In the data rows, the value 128 means zero.
Here are some points:
[118, 109, 111, 144, 92, 133, 197, 139, 111, 158, 89, 135, 105, 142, 150, 142]
[116, 126, 120, 132, 94, 149, 188, 166, 92, 130, 69, 109, 99, 121, 152, 100]
[160, 153, 193, 89, 83, 179, 154, 91, 123, 127, 85, 94, 120, 95, 61, 184]
[173, 108, 111, 132, 169, 71, 127, 134, 148, 133, 82, 91, 131, 100, 110, 87]
[117, 164, 140, 141, 174, 90, 86, 155, 135, 87, 115, 144, 186, 122, 152, 133]
[113, 140, 114, 154, 83, 148, 132, 106, 134, 133, 137, 99, 124, 101, 151, 101]
[142, 114, 110, 161, 117, 153, 157, 158, 84, 128, 117, 129, 118, 122, 143, 110]
[117, 192, 196, 141, 114, 182, 136, 93, 140, 107, 99, 99, 125, 104, 56, 198]
[102, 90, 111, 159, 80, 142, 116, 113, 144, 198, 125, 157, 77, 139, 125, 62]
[133, 153, 134, 161, 115, 170, 184, 149, 117, 128, 154, 108, 115, 82, 152, 113]
[138, 119, 127, 122, 91, 129, 95, 113, 131, 134, 145, 125, 102, 110, 86, 144]
[157, 208, 188, 117, 112, 173, 138, 88, 156, 103, 114, 116, 127, 91, 94, 178]
[129, 68, 141, 138, 89, 122, 110, 110, 157, 182, 156, 111, 60, 122, 139, 133]
[107, 127, 138, 122, 123, 145, 116, 101, 133, 107, 104, 133, 111, 123, 58, 149]
[131, 119, 147, 133, 103, 96, 144, 156, 128, 119, 137, 161, 162, 127, 171, 126]
[138, 142, 150, 127, 111, 158, 103, 100, 122, 149, 128, 116, 86, 122, 101, 122]
[161, 178, 180, 109, 93, 185, 120, 99, 167, 95, 80, 88, 131, 103, 63, 177]
[128, 86, 113, 108, 107, 120, 145, 67, 111, 211, 138, 185, 83, 180, 142, 131]
[128, 155, 97, 132, 105, 132, 169, 119, 129, 113, 186, 124, 139, 121, 139, 131]
[129, 164, 149, 99, 130, 156, 152, 72, 140, 124, 125, 126, 151, 130, 54, 172]
[156, 93, 84, 106, 137, 85, 165, 160, 127, 138, 95, 98, 111, 123, 115, 77]
[130, 144, 167, 158, 186, 83, 67, 144, 146, 84, 176, 152, 179, 157, 145, 116]
[129, 100, 106, 111, 110, 151, 200, 143, 151, 119, 112, 122, 128, 113, 148, 90]
[140, 90, 119, 138, 166, 60, 150, 169, 122, 143, 137, 92, 110, 139, 114, 120]
[102, 156, 99, 124, 77, 126, 140, 145, 108, 93, 142, 138, 141, 141, 160, 178]
[115, 132, 86, 177, 101, 158, 199, 118, 116, 125, 76, 125, 110, 91, 165, 68]
[149, 102, 89, 129, 145, 47, 165, 187, 151, 146, 134, 75, 131, 126, 97, 93]
[119, 165, 152, 116, 135, 187, 117, 74, 148, 106, 92, 143, 126, 106, 52, 168]
[135, 174, 103, 133, 104, 126, 145, 132, 74, 106, 139, 121, 137, 113, 161, 111]
[126, 131, 131, 178, 195, 87, 68, 179, 141, 109, 94, 120, 161, 148, 148, 153]
[141, 154, 193, 141, 103, 174, 112, 91, 122, 119, 101, 105, 119, 102, 44, 176]
[140, 93, 90, 111, 138, 50, 152, 168, 135, 144, 152, 86, 122, 133, 95, 95]
[173, 182, 185, 114, 103, 165, 136, 55, 135, 113, 95, 108, 145, 117, 63, 202]
[123, 76, 89, 77, 113, 95, 147, 53, 109, 203, 171, 172, 127, 172, 167, 92]
[139, 98, 92, 133, 137, 117, 97, 76, 123, 191, 195, 179, 80, 161, 176, 89]
[99, 94, 145, 89, 123, 137, 121, 53, 114, 209, 214, 171, 126, 168, 190, 106]
[143, 145, 79, 137, 90, 174, 155, 108, 95, 77, 104, 125, 116, 134, 155, 107]
[161, 161, 166, 118, 120, 169, 121, 84, 136, 90, 85, 112, 124, 121, 80, 198]
[115, 90, 108, 138, 124, 173, 123, 77, 106, 170, 184, 134, 98, 137, 162, 95]
[131, 77, 91, 132, 95, 108, 155, 136, 114, 177, 139, 113, 88, 125, 108, 96]
[126, 114, 140, 148, 134, 111, 119, 156, 130, 107, 102, 137, 153, 133, 150, 124]
[129, 179, 128, 138, 151, 101, 89, 178, 125, 89, 208, 139, 177, 130, 177, 139]
[138, 186, 144, 95, 157, 112, 75, 199, 137, 135, 190, 140, 172, 139, 139, 191]
[124, 176, 150, 123, 126, 157, 146, 80, 122, 89, 61, 107, 138, 129, 61, 177]
[148, 98, 74, 145, 134, 141, 169, 117, 154, 169, 122, 137, 48, 127, 191, 76]
[131, 148, 116, 122, 101, 145, 142, 139, 129, 113, 122, 173, 129, 146, 130, 150]
[95, 90, 85, 85, 116, 110, 108, 82, 152, 160, 182, 176, 70, 165, 169, 95]
[125, 146, 137, 135, 98, 152, 134, 112, 126, 115, 101, 112, 130, 102, 59, 189]
[125, 186, 171, 93, 115, 145, 126, 80, 143, 98, 93, 100, 82, 136, 97, 188]
[134, 117, 137, 162, 190, 104, 117, 192, 148, 89, 121, 107, 146, 135, 134, 116]
[126, 64, 115, 112, 130, 91, 136, 139, 110, 202, 135, 85, 79, 111, 52, 133]
[98, 132, 81, 140, 103, 132, 162, 111, 102, 118, 165, 133, 114, 135, 149, 124]
[133, 156, 171, 99, 125, 186, 164, 84, 141, 117, 91, 106, 125, 96, 107, 196]
[113, 150, 105, 113, 89, 145, 180, 104, 125, 143, 117, 123, 97, 107, 176, 105]
[135, 104, 128, 118, 178, 78, 85, 111, 162, 79, 110, 132, 139, 120, 132, 104]
[130, 156, 126, 109, 165, 108, 82, 173, 150, 70, 142, 162, 161, 153, 151, 146]
[128, 175, 151, 115, 144, 172, 128, 54, 139, 82, 109, 129, 113, 105, 95, 193]
[113, 155, 120, 65, 117, 173, 130, 121, 123, 96, 156, 178, 145, 142, 133, 166]
[142, 171, 173, 95, 118, 163, 148, 81, 146, 98, 67, 129, 118, 117, 64, 196]
[105, 119, 102, 142, 104, 170, 143, 156, 120, 127, 160, 124, 120, 129, 166, 145]
[110, 94, 102, 97, 110, 110, 148, 55, 96, 188, 163, 169, 137, 184, 148, 90]
[136, 144, 137, 150, 165, 143, 117, 177, 147, 80, 105, 114, 168, 152, 126, 130]
[141, 70, 99, 144, 105, 140, 119, 129, 134, 173, 175, 120, 112, 131, 122, 70]
[105, 99, 116, 112, 137, 137, 124, 110, 113, 187, 101, 143, 105, 125, 153, 84]
[115, 58, 102, 107, 137, 112, 120, 64, 125, 179, 198, 152, 89, 177, 156, 85]
Then 23 other points, each followed by its number:
[143, 76, 114, 101, 166, 80, 174, 185, 120, 164, 130, 88, 73, 102, 77, 117] 0
[121, 144, 183, 109, 145, 151, 131, 88, 128, 114, 129, 127, 120, 125, 78, 188] 1
[95, 93, 130, 110, 97, 125, 140, 110, 157, 151, 184, 166, 110, 147, 146, 121] 2
[140, 134, 172, 93, 121, 172, 142, 103, 135, 112, 108, 127, 128, 112, 61, 177] 3
[107, 163, 155, 150, 186, 102, 79, 184, 103, 103, 175, 140, 191, 145, 175, 152] 4
[155, 114, 117, 67, 118, 48, 97, 178, 134, 175, 139, 98, 81, 104, 74, 134] 5
[123, 98, 123, 124, 154, 109, 102, 122, 103, 186, 92, 140, 90, 151, 117, 72] 6
[152, 163, 95, 89, 96, 154, 165, 123, 132, 122, 150, 163, 112, 98, 115, 113] 7
[117, 90, 113, 129, 97, 150, 149, 150, 109, 170, 112, 127, 102, 106, 146, 82] 8
[111, 147, 171, 103, 128, 203, 136, 71, 152, 119, 93, 99, 121, 129, 98, 163] 9
[107, 123, 101, 157, 91, 145, 150, 113, 151, 163, 112, 155, 29, 125, 146, 93] 10
[116, 152, 147, 114, 131, 157, 160, 111, 119, 76, 119, 111, 147, 110, 94, 164] 11
[161, 90, 82, 140, 187, 71, 165, 162, 125, 162, 128, 108, 98, 102, 99, 83] 12
[119, 92, 119, 96, 139, 85, 130, 111, 140, 179, 108, 105, 100, 130, 127, 74] 13
[131, 152, 154, 144, 165, 97, 107, 162, 126, 114, 78, 132, 140, 158, 151, 139] 14
[108, 121, 124, 160, 170, 99, 100, 163, 118, 121, 123, 148, 138, 140, 150, 128] 15
[102, 192, 164, 152, 132, 85, 75, 195, 106, 84, 189, 124, 177, 125, 142, 162] 16
[96, 144, 161, 115, 105, 133, 119, 161, 119, 112, 166, 137, 167, 130, 118, 167] 17
[124, 139, 79, 116, 81, 153, 194, 102, 109, 133, 97, 165, 109, 120, 133, 102] 18
[129, 105, 122, 148, 83, 124, 145, 127, 132, 183, 128, 108, 133, 103, 123, 59] 19
[137, 101, 155, 138, 167, 82, 129, 188, 77, 123, 69, 122, 159, 144, 134, 90] 20
[130, 121, 160, 131, 175, 106, 69, 184, 124, 116, 104, 167, 178, 134, 130, 109] 21
[113, 63, 113, 162, 74, 161, 118, 117, 137, 195, 164, 107, 55, 110, 130, 103] 22
Which of these numbered points is nearest to each point below, ignoring the 3 directions in which the first points spread most? Its number follows each.
[114, 111, 114, 146, 100, 164, 184, 121, 110, 149, 127, 125, 100, 109, 173, 80] > 4
[134, 169, 138, 150, 153, 94, 76, 179, 113, 101, 192, 105, 178, 135, 179, 168] > 4
[151, 86, 105, 147, 84, 133, 159, 156, 129, 187, 141, 137, 95, 132, 153, 92] > 8
[152, 154, 191, 113, 123, 137, 102, 94, 113, 96, 84, 128, 138, 125, 72, 151] > 20
[129, 142, 148, 136, 143, 105, 61, 165, 129, 106, 179, 142, 165, 153, 177, 143] > 8
[113, 117, 174, 145, 164, 81, 90, 168, 120, 108, 112, 142, 165, 142, 138, 115] > 21
[116, 171, 147, 117, 137, 130, 97, 158, 112, 134, 180, 170, 183, 142, 106, 183] > 17
[113, 157, 120, 91, 147, 90, 92, 188, 142, 103, 167, 125, 181, 137, 173, 156] > 17
[125, 167, 173, 127, 130, 167, 162, 73, 148, 114, 124, 104, 112, 117, 59, 196] > 1
[114, 144, 89, 119, 130, 102, 158, 116, 133, 111, 172, 123, 141, 124, 168, 120] > 11
[116, 121, 183, 109, 127, 151, 126, 84, 119, 134, 95, 105, 114, 128, 72, 174] > 1
[151, 160, 135, 155, 187, 132, 101, 182, 152, 112, 119, 92, 172, 136, 143, 113] > 9
Now 23 new points, numbered from 0 again:
[123, 163, 165, 85, 147, 172, 163, 52, 148, 100, 115, 127, 111, 108, 67, 166] 0
[126, 134, 102, 136, 86, 151, 160, 103, 124, 125, 165, 124, 136, 125, 156, 152] 1
[130, 123, 122, 131, 176, 82, 95, 186, 138, 118, 110, 120, 185, 138, 157, 142] 2
[92, 158, 89, 135, 113, 148, 140, 161, 112, 76, 186, 112, 168, 128, 120, 169] 3
[96, 116, 155, 146, 176, 103, 105, 189, 138, 127, 125, 136, 180, 130, 165, 136] 4
[153, 148, 81, 105, 95, 148, 159, 126, 108, 124, 168, 122, 131, 126, 139, 144] 5
[134, 154, 124, 156, 127, 133, 174, 152, 120, 152, 132, 129, 153, 120, 182, 80] 6
[127, 136, 142, 117, 146, 126, 80, 162, 139, 106, 121, 126, 174, 152, 167, 124] 7
[101, 136, 88, 126, 112, 132, 135, 107, 132, 102, 161, 116, 123, 124, 146, 107] 8
[162, 110, 117, 153, 188, 89, 66, 176, 152, 101, 87, 105, 169, 150, 151, 113] 9
[127, 115, 127, 129, 171, 87, 79, 186, 147, 103, 116, 132, 149, 158, 135, 107] 10
[75, 87, 75, 91, 143, 106, 82, 89, 147, 186, 192, 160, 83, 186, 146, 85] 11
[129, 123, 142, 165, 181, 113, 90, 139, 136, 81, 95, 160, 133, 147, 167, 118] 12
[160, 92, 91, 140, 191, 74, 80, 172, 155, 111, 120, 102, 143, 131, 110, 87] 13
[134, 61, 129, 159, 86, 164, 128, 109, 107, 187, 120, 142, 83, 89, 180, 105] 14
[131, 160, 148, 99, 142, 167, 152, 112, 123, 89, 89, 102, 113, 89, 35, 170] 15
[116, 127, 149, 142, 168, 132, 103, 150, 159, 115, 76, 142, 164, 124, 170, 130] 16
[152, 129, 147, 148, 185, 98, 95, 181, 142, 86, 74, 155, 149, 138, 154, 123] 17
[133, 154, 139, 145, 132, 79, 97, 165, 139, 81, 167, 128, 197, 132, 173, 164] 18
[100, 134, 86, 110, 91, 151, 183, 130, 129, 112, 128, 122, 140, 126, 166, 108] 19
[137, 115, 120, 140, 98, 174, 141, 121, 131, 150, 156, 176, 134, 173, 195, 112] 20
[146, 107, 169, 153, 203, 119, 116, 162, 127, 114, 95, 144, 143, 140, 132, 127] 21
[136, 124, 116, 154, 82, 135, 170, 145, 109, 125, 170, 126, 112, 129, 147, 119] 22
The same question for these:
[151, 168, 163, 118, 179, 168, 152, 64, 142, 88, 64, 135, 105, 132, 84, 155] > 0
[111, 144, 163, 138, 149, 120, 89, 172, 164, 136, 138, 139, 194, 138, 173, 132] > 4
[118, 183, 129, 101, 148, 126, 78, 192, 114, 131, 174, 116, 196, 114, 145, 184] > 5
[180, 134, 131, 141, 154, 116, 95, 155, 151, 126, 115, 120, 158, 147, 133, 142] > 9
[111, 134, 131, 149, 165, 94, 64, 191, 128, 79, 101, 130, 186, 146, 176, 99] > 7
[132, 92, 140, 117, 163, 143, 89, 178, 143, 92, 97, 119, 159, 120, 155, 129] > 7
[145, 134, 163, 155, 168, 91, 119, 170, 129, 130, 90, 121, 151, 156, 134, 105] > 21
[141, 130, 133, 146, 107, 138, 169, 106, 113, 117, 126, 146, 130, 113, 160, 117] > 6
[114, 142, 177, 126, 159, 197, 146, 46, 110, 114, 103, 120, 139, 100, 61, 175] > 0
[105, 132, 151, 168, 160, 86, 108, 162, 144, 119, 116, 104, 183, 143, 156, 120] > 4
[120, 155, 104, 101, 135, 122, 146, 136, 120, 158, 102, 81, 113, 155, 122, 95] > 11
[129, 151, 101, 183, 98, 128, 149, 152, 135, 92, 161, 132, 85, 130, 140, 101] > 22
